Each path below is one point turned by a fixed rotation once a step. After each direction that follows a path, write how fast that rotation turns it, in degrees a step (0 if it stays still).
Each turn is a multiple of 5 degrees from 10 to 175, or 0.
path 1
[ 17 -13  -8 -14  20  10 -25  -4  -7  -4]
[  2 -31   0   5  -9  -6  16  -1  18 -15]
[-15   3  -9   9  -9  -1 -15   2 -25 -23]
[ -3  -7 -27  -2  -1   3 -17   2  21  14]
[-15  -1  -4   9 -10  11  23 -28  -4  -1]
[  6  30  -1  -6  -6  -3 -21 -12   4 -17]
[ 11  -7   1 -12 -20  28   4   8  13  10]
[ 16  15  -7  22  -2   0  22   1 -11 -12]
[ -2  17   9   7 -18 -16 -16  18   6  14]
[-9  7 -1  1 17 25 13  7 -2 22]
[ 13  14   6  -7   8 -30  16 -14   0   5]
[  0  -5  38  -6   3   7 -16   3  -4   4]
[  9  -7  -7 -14  22   2  16  23   2 -11]
[  8 -22   4   9  -8 -26  -1  -1 -21   6]
[-24  -6   6  15  19   2 -18   7   9  -6]
[-16  -8 -20 -29   3  -9   9  -4  -4   2]
[ 12 -13   3   7   7   3 -16 -33  -6  -5]
[ -9  -5   3  -8  -9   5  -1   4  26 -29]
[  7  -3 -22  -8 -16  13  -1   4 -26  -5]
[ 10  -3 -15  29  -5  -4  -7  -7  21   4]
[-30  18   3   1 -20   9  11  -1   1   1]
[ 15  27 -16 -11   9   9 -10 -10  -5  12]
[ 14  -5  19   3 -12   5  15  -8  22  11]
[  2  22  17   4  -1   7   9  16 -19 -18]
[ 21   1  -8  -4   1 -11  -9  26   5  22]
[-10 -11  13  23  10   1  22   1  -6  17]
[-12  20   6  -9  18 -27  -7   2  -7  -7]
[  2 -20  12 -23   8   7 -10  -2   0  21]
[ -3  -2   6   7   2  15  -2  -5 -18   2] : 155
[ -6   4  14  12  -5  -9  -2  -6   2 -10] : 120
path 2
[ -7  22 -18 -31 -16   8  -6   3  14  11]
[-27  19  10  -7  14   6 -14  21   9 -17]
[ -6  11  16 -16   6  31   3 -23  12  -3]
[  3  14 -22 -22   0   7 -18  -7   5 -28]
[-17  27  -3  13  16  19 -20  -5 -17  -3]
[-16  26  -6 -23 -16   7   2 -19   3  14]
[-18  20 -13 -16  -3   9  -9  29  12 -12]
[-17  14  26  -9  18  22 -13  -5  12   2]
[ -3  10  -8 -28  -5  15   3 -22  11 -28]
[  0  19 -19   3  12  24 -27   5  -7 -16]
[-21  30   3  -8   0   3 -11 -26 -10   9]
[-16  24 -22 -17 -18  15   9  12   7  -6]
[-15  17  11 -12  15  14 -28  18  14   6]
[-20  13  17 -20   4  11   5 -22  11 -22]
[  9  12 -23 -12   1  32 -12  -1   4 -20]
[-13  28  -4  -4  12  -2 -33 -14 -13  -2]
[-25  28 -10  -6 -15  16  16 -10  -5  -1]
[ -7  19 -12 -22  -3  17 -18  21  17  10]
[-29  17  23 -13  15   3  -9  -2   9 -17]
[  1   9  -5 -15   0  39   7 -15  11 -16]
[  4  19 -19 -13  10   4 -35  -5  -2 -15]
[-28  31  -1   8   2  13   0 -14 -17  -7]
[ -7  23 -16 -24 -18  19  -1  -1  12  15]
[-24  19   4 -15   8  -2 -20  23  11 -14]
[-15  13  20  -7  11  33   4 -16  10  -9]
[  8  10 -18 -26  -3  12 -16 -13   8 -20]
[-17  26  -9  10  13  11 -22  -2 -19 -16]
[-17  29  -4 -13 -10  16   1 -21  -1  18]
[  7  -1   3 -11   0  -8 -12 -10   5  13] : 145
[ -3   2   3   7  12  -6 -16  12  -4  -1] : 130
path 3
[ 16   0  12   4 -20 -16  -5  -7 -20   4]
[ 15  10   8  -3 -23 -11  -6  -7 -15  17]
[  8  17   2  -3 -18  -1 -13 -13  -8  24]
[  0  13  -1   5  -9   6 -21 -22  -7  19]
[ -3   3  -1  13  -2   8 -24 -25 -12   5]
[  0  -3   6  16  -1   3 -19 -20 -22  -8]
[  7  -1  14  13 -10  -3 -11 -12 -25 -11]
[ 10   4  19   9 -21  -8  -5  -4 -24  -2]
[ 11  10  16   5 -27  -8  -5  -4 -12  11]
[  9   9   8   4 -23  -6 -10 -13  -2  23]
[  4   3  -3   6 -13  -3 -19 -23  -2  24]
[  5   1  -7   8  -2   0 -24 -25 -11  13]
[  6   2  -3   6   1   0 -20 -22 -24  -3]
[  5   8   9   7  -5   3 -15 -13 -29 -11]
[  5  12  19  10 -17   2  -9  -5 -24  -6]
[  3  10  22  13 -24  -1  -9  -5 -11   5]
[  4   1  14  15 -25  -6  -9 -13  -2  17]
[  7  -6   2  10 -16 -10 -14 -20  -1  19]
[ 11  -5  -6   4  -5 -11 -19 -24 -13  14]
[ 11   5  -7  -1  -3  -4 -20 -20 -25   5]
[  8  16   3  -1  -4   5 -18 -13 -28  -1]
[  0  21  13   7 -11  11 -14 -10 -21  -1]
[ -3  11  20  18 -20   9 -11 -10 -10   1]
[ -1  -2  19  22 -21  -1 -11 -12  -3   7]
[  8 -12  11  17 -19 -12 -11 -17  -6  10]
[ 15  -9   0   5 -14 -18 -11 -18 -15  11]
[ 17   4  -3  -6  -9 -11 -14 -15 -23  12]
[  9  19  -2  -7 -10   1 -15 -15 -24  11]
[-5 16  6 -2 -9  9  3  6  7  8] : 55
[17 -7  3 -4  1 16  1  1  6 -2] : 0
